In the data rows, 128 means zero.
Each row of this table is followed by its label. One hidden rule gives the labels. It looks at one to three of the table's principal directions, none of them among the few with the most spread.
[ 79 172 110 137 131 131 145  84 143 146  98 153 109 156  90 123 100  95
 141 132 142  74  96 140 118 163  81 146 126 112 123 134 180 106 138  97
 112 113 171 131  68 133 110 104] z996
[152 149 115 126 113 176 133 125  95 110  97 152 122  79 166 101 109 148
 137 104 161 176 153 141 144 111 141 166 126 135 137  97 134 152 157 116
 117  98  85 134 131 143 130 114] z250
[176   4 122 138 125 158  98 186 154  96 217  91 124  80 109  91 116 107
 156 173  68 155 143 113 115  36 139  94 162  80 217 125 122 195 102 137
 161 234 176 150 175 169 100 122] z333
[243 140  94 136 117 198 125 106  41  36 197 121  56  69 195  96  70 166
 212 131  69 174 177 165 180  49 196 149 160 113 182  81 160 194 167 151
 148 131  99 165 121 155  97 111] z333
[202 112 115 145 137 170  66  86  72  94 181 116  78 157 181 143 126 187
 148 109 126 168 179 123 143  50 219  82 160 142  98  98 130 192 134 156
 150  89  87 106 135 139 132 151] z210
[106  46 130 122 102 136  67 160 169 179 163 128 160 100 101 129 208 143
  80 126 165 151 144  66  90  69 150 110 162 113 183 138 110 155 109  91
 143 167 119 117 171 192 120 146] z298
[147 128 144 151 116  97 142 110 132 131 141 149 123 136 139 152 152 129
 139 133  95 117 111 107 143 154 136 128 137 126 142 127 118 106 130 145
 152 148 121 155  94 136  97 142] z210
[139 199 125 123 139 108 209 146 162 118  86  91 131 116 142 130  70  69
 147 162  65 130  87 163 125 205  67 142  73 143  93 109 116  81 136 119
 108 169 157 162  97  67 154 133] z250
[ 88 188 149 134 156 145 139  99 119 152  36 130 140 164 131 135 142 164
 101 101 168 119 130 162 123 185 123 129 106 156  53 128  99 100 142 117
 107  49 107  87 114 101 154 129] z996
[118 123 126 102 115  82 164 154 113 144 142 114 158 107 105 118 147 115
 120 113 143 139 103 134 145 139 123 137 100 111 140 151 114 124  93 157
 113 162 124 113 175 126 152 105] z996
[161 138 131  99 124 132 154 134  62 113 123 108 163 149 195 105 110 155
 140 120 120 127 165 162 173 123 159 144  97 164 101 126 107 134 145 151
  92  98  52 137 190  81 177 104] z996
[ 76 199 191 104 137  97 192  99 186 134 123 146 152 238 164 212 106  85
 155 157  81 109  95 139 149 220 115 141  69 206  37 162 172  86 130 106
 103  58 119 157  73  39 194 174] z298
[ 90 212  85 139 172 130 106  95 135 149  79 111 123 160  89 144 126 115
  91  86 207 120 136 141  92 163 101 104 104 163  71 146 120 105 108 103
  90  42 168  56 108 126 159 126] z996
[161 164 157 155 141 139 163 129 141 130  85 103 145 148 211 151 129 152
 127 149  84 148 144 139 153 176 146 120 102 183  69 100  79 101 156 121
 121 111  68 147 121  81 157 167] z333
[ 77 130 157 147 114  93 180 146 147 148  52 169 170 102 109 104 143 108
 124 113 154 123 105 143 144 198  92 176 110 121 128 135  90  91 130 129
 115 134 125 142 137 132 116 101] z584
[ 75  87 201 150 134  83 161 171 190 185  79 111 206 160 139 149 201 139
  89 142 123 140 116 121 135 188 140 110 100 160  68 145  41  96 105 125
 117 143  90 117 186 101 173 160] z210
[154 191  98 147 151 155 113  79 112 115 118 117  58 127 131 139  94 148
 137 125 136 126 134 142 136 135 134 107 139 122  98 106 149 133 134 134
 151  88 154 101  66 131 102 136] z996
[154 118 112 142 108 149 101 100 109 135 146 123 116 145 181 134 137 155
 135 130 132 120 188 106 150  90 190 125 146 150 115 112 119 151 147 110
 138 107  86 132 144 135 115 135] z250
[153  78 129 113 125 161 132 188 116  98 133  83 132  67 135  94 116 144
 132 149  95 146 164 146 124  79 144 134 136 104 155 116  99 154 135 129
 144 175 129 125 192 120 115 117] z210
[147 154 103 142 130 146 100 102  86 111 103 127  88 108 124 122 134 165
 123  99 145 125 153 136 112 107 152 128 155 114 118 104 115 129 150 130
 143 108 126 106 117 145  93 123] z298
[ 87 138 139 170 151 132 117  87 189 162  96 161 118 187 116 151 121  96
 118 168 117  75  92  96  96 175  97 112 143 140 111 123 150  83 143  81
 124 120 165 154  44 130 108 151] z210
[188 152 116 108  70 149 161 122 129 100 194 140 100  92 195 135  92 103
 190 164  44 153 123 116 158 109 134 174 131 136 190  91 186 145 176 103
 143 192  94 230  81 132 116 148] z333
[ 99 145 124  99 100  66 120 115 112 171 132 138 151 142 102 149 188 137
  94  81 179 123 114 108 122 137 136 133 119 127 108 149 122 110 104 140
 117 113 101 101 156 137 147 122] z584
[115 122 150 103  96 121 152 147  89 131 107 137 177 120 166 118 161 158
 127  94 155 153 161 144 156 118 171 171 109 151 105 131 103 138 141 126
  98 100  46 124 207 115 166 111] z996
[ 99 127  88 149 182 122 122 160 219 165 106  64 138 123  68 107  87  50
  91 174 145 111 105 125  79 155  45  76 102 120 112 139 113 107  76  90
 101 156 233  90 129 124 150 121] z210
[171 137 115 141 116 114 177 150 117  87 129 110 117  82 140 105  91 100
 168 144  63 126 122 154 143 139 103 153 122 106 157 107 116 116 144 143
 135 192 143 169 127 116 100 109] z210
[ 76 121 124 119 151 159 110 131 150 105 125 141 104 135  86 123  83 107
 135 142 153 103 129 142 107 105 101 138 142 111 120 144 195 141 128  99
 119  86 180 102 116 124 120 117] z210
[141 109 141 147 133 113 173 152  92 131  56 106 158 100 140  64 121 148
 129 128 117 116 131 177 156 159 120 140 113 103 106 107  52 111 134 162
 115 160 103 129 187 109 127  80] z996
[ 83  97  95 115 119 105 101 111 184 173 212 135 104 140  39 151 139  74
 116 147 151 100  66  74  96  95  87  97 145  73 186 164 219 146  74 109
 142 185 210 108  84 180 108 128] z210
[160  80 121  75 122 169  81 151 111  61 238 119  94 124 131 121  80 122
 174 169  65 118 150 132 114  31 145 134 168 114 192 132 211 175 148 115
 137 140 150 173 138 130 125 132] z210
[117 186 155 131 113 114 189 109  78 155  42 164 169 133 209 113 134 168
 121 100 180 140 147 152 208 200 163 181  86 178  67 117  84  99 154 145
  92  56  19 132 155  93 164 110] z804
[129 111 171 126 103 107 154 150 161 129 141 157 154 130 152 155 149 113
 136 143  83 147 105 103 137 162 123 146 120 150 157 133 115 112 141 134
 147 169 107 187 105 118 126 162] z996
[127 113 130 131 133 116 122 113 118 100 147 166 113 139  96 127 108 107
 150 125 121  98 113 127 127 130 108 137 144 108 163 148 158 124 123 150
 141 119 169 141  96 138  92 108] z996
[105 135  93 122 128 136 105 118 142 108 165 168  98 113  74 115  86  79
 147 129 149 107 104 119 111 116  75 146 149 105 200 147 202 136 127 115
 127 130 196 148  72 168  98 111] z996
[ 88  97 137 150 150 129  61  72 108 161 110 178 109 163  46 129 188 173
  92  89 191  87 100 107  92 120 130  94 178  79 144 150 135 127 107 147
 153  89 163  75  86 190  79 110] z804
[102 166 160 147  80  62 186 113 102 175  56 184 178 122 171 147 203 159
 104  77 170 135 118 108 175 207 154 183 105 156 100 126  69  73 148 146
 119 116  27 143 140 125 126 130] z584
[ 96 107 161  74  89 113 105 105 101 125 195 190 135 176 132 154 149 144
 151 110 144 119 130 112 157 101 173 158 143 142 151 164 188 157 131 141
 134  85  92 157 129 134 142 131] z250
[165 118 143 125 109 101 147 138  97  91 151 114 132 129 147 130 138 138
 163 126  59 119 141 150 139 123 149 141 134 127 135 122 101 121 145 153
 139 159 109 165 153 112 118 124] z996
[ 74 191 140 136 141 103 143  95 124 176  38 160 155 156 113 138 159 140
  87  75 216 134 110 137 131 205 116 135  94 157  61 140  91  93 116 133
 101  52 108  83 115 121 158 122] z250
[193 117 121 121 116 153 163 158 143  63 217  93  78  74 167 131  63  97
 203 199  21 150 144 137 165  91 160 141 136 116 178 111 162 159 135 124
 162 192 163 186 119 119 101 143] z996
[ 83 145 137 122 124 108 163 125 133 174  66 109 190 173 143 121 148 120
 107 118 155  99 147 145 132 167 128 141  85 163  61 141  86 101 125  98
  78  96  93 108 184  90 176 104] z298
[149  57  77 127 103 131  88 169 121 116 186 126 114  48  85  90 129 111
 118 123 150 137 133  91 107  44 110 130 167  67 229 126 154 164 115 135
 149 211 158 126 157 189  78 106] z210
[179 176 134 129 135 133 167 138 109  71 112  85  94 121 169 147  87 138
 161 148  33 110 154 165 141 158 128 133 117 144 106 111  97 102 164 152
 164 144 138 155 101  65  97 148] z333
[160 205  86 114 153 178 137 125 101 108  90  96 110  93 159 108  74 134
 122 114 162 166 154 165 131 129 110 136  97 153  96 104 137 136 141 113
  96  70 117  96 127 107 163 118] z333
[115 111 130 110 121 123  72  99 170 174 194 123 142 210 134 174 167 117
 110 148 119 108 125  77  94 102 148  86 140 164 122 142 158 134 119  85
 117 121 120 146 112 138 166 169] z996
[100 147 108 125 156 130 105 134 132 133  87 108 134 142  97 117 116 125
  96 111 166 105 133 145  94 133  81 114 123 131  98 135 129 112 126 119
 105  93 149  88 136 113 143 119] z210
[187 131  88 118 102 169 145 135  82  77 181 101  81  76 180  97  69 136
 183 163  71 127 159 147 165  62 157 159 148 104 170  91 179 161 169 119
 134 175 104 169 139 127 103 113] z210
[133 120 132 148  78  97 188 158  99 146  81 132 186  59 139  88 192 138
 135  85 134 157 144 143 154 154 149 182 112 118 163 119  35 116 137 132
 115 186  76 147 199 161 116  89] z250
[133 132 161 133 106  78 214 177 135 121  78 134 177  66 122 124 154 107
 132 106 107 160 112 144 152 202 102 170  84 123 147 142  51  94 113 166
 143 172 127 141 155 112 110 110] z333
[130  27 139 166 154 146  70 148 196 162 144  81 135 163  92 126 161 127
  95 179  75  94 116  93  61  90 103  45 167  95 144 119  98 135 115 109
 159 214 177 126 124 146 103 156] z584
[ 59 142 185 130 156 115 154 132 201 122 101 154 126 173  72 161 113  88
 141 163  75  90  65 144  95 206  65 127 123 129 121 157 146  84 130 118
 145 133 208 157  49 100 118 156] z804
[108  84 108  88 114 150  44 113 133 151 212 141 124 159 104 157 164 137
 101 114 185 136 146  72  93  36 164 103 157 130 152 153 196 178 106  96
 124  96 123  96 145 168 149 145] z584
[ 88 107  99 147 133 135 137 160 129 147  41 135 156  57  60  47 125 104
 102 105 189 116 123 149  96 144  71 155 128  81 168 124  77 114 122 113
 107 161 177 106 162 169  97  62] z333
[106 200 125 108 164 132 138 114 139 131  80 115 111 151  98 160 108 120
  98 123 133 107  95 139  88 180  76 113 101 137  87 138 143  85 128 127
 129  94 169  95  67  84 135 145] z298
[131 103 150 133 129  77 201 194 130  79 108  96 148  89  96  98 102  88
 164 158  31  86 112 174 129 171  85 155 115  93 159 140  70  83 130 164
 142 221 184 169 162  88  89  97] z333
[158 144 114 139 127 151 135  99 146  94 199 117  58 128 114 155  95 105
 185 171  40 116  97 126 119 106 131 114 154  96 167 115 192 144 138 115
 164 186 187 165  49 143  88 150] z210
[199 163 129 109 118 163 154 123  32  73 122 139  98  61 176 104 113 194
 157 101 115 165 153 167 180 115 169 169 131 115 156 105 123 145 159 175
 148 100  72 133 132 128 104 105] z996
[157 153 143 160 113 137 141  73  43  63 126 233  71  91 139 109 110 167
 195  87 141 144 121 151 191 141 176 188 169 102 179 114 151 142 161 183
 158  82 111 165  67 179  58  97] z210
[ 96 147 182 191 156  92 204 157 150 122  13 166 159  84 112 104 134 124
 128 113 139 150  90 169 161 249  85 158 103 126 112 131  40  75 123 170
 132 124 142 129 113 123 107 116] z333
[135 122 138  94 122 134 130 134  88  80 165 141 118 137 137 123  92 132
 164 111 128 148 140 159 156  96 147 146 123 131 125 140 166 167 129 161
 123  99 114 130 152 108 151 116] z250
[ 97 121 131  61  90 143 112 116 107 106 201 179 117 136 108 137 113 117
 163 119 142 116 133 122 143  85 141 174 141 123 188 165 220 166 134 119
 133  96 135 154 116 144 124 112] z298
Here are more rows. What is the label of each one?
[130 120 138 135 127 104 132 128 203 107 222 122  98 167 121 188 101  63
 172 185  49 116 111  96 127 135 129 104 132 146 149 152 169 131 108 117
 161 167 199 175  72 117 115 178]: z210
[ 96 117 115 174 146 105 100 106 170 181  92 131 125 145  62 128 169 117
  86 130 141  80  86  97  75 160  80  88 152  94 142 129 101  88 114 115
 143 170 185 113  78 167  85 130]: z333
[165  69 163 153 119 135 119 145  90 148 108 115 177 108 178 103 208 205
 110 100 145 181 171 134 158 100 205 117 136 135 109 108  36 156 123 147
 123 121  33 105 223 155 151 122]: z804
[112 189 136 106 154  97 194 158 135  90 106 104 141 130 129 135  70  82
 152 137 108 130 119 180 146 187  96 152  73 159  79 149 126  97 116 140
  93  95 156 124 145  61 173 120]: z210
[130 165 136 164 154 106 138 114 175 165  85  81 143 175 140 171 160 123
  98 127 112 136 120 123 100 179 121  77  99 164  44 117  69  95 113 115
 122 125 129  98 116  97 159 168]: z333
[200 131  92 143  85 138  80  89 146 131 221  85  76 159 202 187 147 136
 149 154  56 143 164  72 111  49 197  90 163 152 106  75 158 158 158  84
 155 178  83 168 107 135 124 197]: z584
[184 143 161 137 132 154 172 149 106  81  92 122 135 115 213 114  84 148
 160 143  70 164 149 169 172 156 133 148 106 163 104  94  94 129 170 155
 131 124  71 173 130  76 144 141]: z996
[148 110 114 126  71 113 137  99 119 126 214 164 113 117 130 146 155 108
 174 137  87 106 126  86 149  98 165 161 156 108 215 138 170 139 135 112
 152 179 128 186 101 179  76 119]: z250
[ 78 143 123 162 136  80 141 127 173 161  80 121 155 147  74 147 167  93
  99 101 155 114 103 121  86 172  88 115 112 127  90 143  92  90 104 112
 112 138 164  92 130 132 131 129]: z333
[206 166 112 114  91 161 111  96  58  76 182 125  78 111 220 149 122 184
 176 105 104 178 198 137 173  65 229 151 148 160 110  88 145 175 169 132
 145  85  47 149 142 128 129 150]: z584
[126  40 138  96 120 117 112 134 172  93 255 141 105 177  96 134  68  50
 202 217  33  76  92 105 132  66 123 117 159  96 209 162 240 165 104 119
 138 196 207 207 106 136 119 124]: z333
[ 80 169 137 142 142 110 148 125 191 173  71 105 139 162 107 161 142 105
  94 141 120 104  98 121  92 194  82 106 103 146  77 131 104  80 127 100
 128 143 158 116  87  97 138 160]: z996
[152 180 136 156  99 107 173  95 114 107 131 170 105 109 160 155 137 126
 173 113 100 146 125 125 169 171 162 169 128 143 141 117 120 111 148 137
 149 126 111 170  79 143  93 139]: z333
[ 64 208 119 136 125  84 184 111 172 212  24 129 177 149 117 134 149  90
  78 123 170  87  91 120 113 239  65 149  75 156  79 133  92  44 128  83
  84 120 125 123 102 102 151 118]: z584
[124 168 123 141 143 113 110  98 143 136 137 114 117 187 136 179 143 129
 117 118 126 116 132 115 113 143 136  96 123 166  79 135 130 112 126 121
 125  93 128 110  99 109 146 166]: z996
[161 109  81 108 130 140 106 132 147  94 218  89  69 128  97 136  62  77
 156 165  75 114 106 117  99  63  91  93 141  87 164 124 213 164 113 131
 151 198 201 137  93 122 111 135]: z298
[141  53 124 116 126 140  97 160 122 109 205 128 126 101 120 103 121 128
 141 148 133 149 136 115 142  55 155 119 155 102 181 138 160 178 106 138
 128 153 131 131 175 163 133 119]: z584
[238 126  97 130 143 170 102 139 105  43 215  59  50  96 182 144  69 141
 180 171  35 157 191 137 139  51 194  93 154 132 132  95 131 173 138 144
 175 148 152 141 132 108 101 160]: z333
[133  96 145 100 136 102 190 252 202 108 117  39 176  63  96 110 102  59
 121 169  45 166 105 158  92 159  49 118  76 119 147 137  58 113 100 139
 135 253 194 146 186  74 157 140]: z333
[194 130 112 126 108 126 125 125  75  93 168 124 109  96 176 137 132 157
 146 102 129 170 170 122 166  88 188 135 132 136 132 115 118 158 127 163
 146 116  81 122 158 132 119 130]: z210
[123 136 150 133 128  72 212 168 155  88 122 122 155 124 126 110  72  53
 184 169  46  91 114 169 163 206  83 166  93 140 146 151  93  84 126 149
 121 174 181 197 134  80 119 103]: z996
[ 57 181 102 114 150 114  66  34  97 168 131 187 103 219  66 159 147 143
  96  69 249  81  97 113 109 125 122 110 141 128  83 166 219 126 103 123
  93   3 138  54  78 156 150 112]: z584
[ 84 107 125 128 116  87 163 181 193 188  96  76 190 115  93 124 170  87
  83 144 116 109  99 114  88 157  66 120  98 117 127 139  87  88 109  93
 106 215 142 121 171 117 148 129]: z996
[ 77  31 121 103 113 103  42 130 125 170 173 143 174 168  28 121 216 135
  81  73 194  97 125  92  63  56 114  94 163  88 179 180 134 161  85 131
 124 141 152  80 183 190 126  99]: z996
[125 158  97 122 128 108 150 130 141 158 118 106 153 120 125 100 111  86
 124 129 152 137 115 140 134 152  98 131  94 138 119 125 117 120 107 110
  83 137 135 130 150 131 172 103]: z996
[156  71 102 151 137 155  94 148  95 130 117 114 115  60  92  77 149 169
 100 103 169 149 137 126 121  78 126 103 158  65 179 116  96 164 110 165
 158 170 140  79 158 181  82  98]: z996
[ 32 166 116  91 145 108 141 136 192 148 104 132 133 158  35 137  90  48
 112 150 138  58  76 133  69 178  29 141 107 117 134 171 185  79 115  84
 106 130 234 126  78 103 130 116]: z584
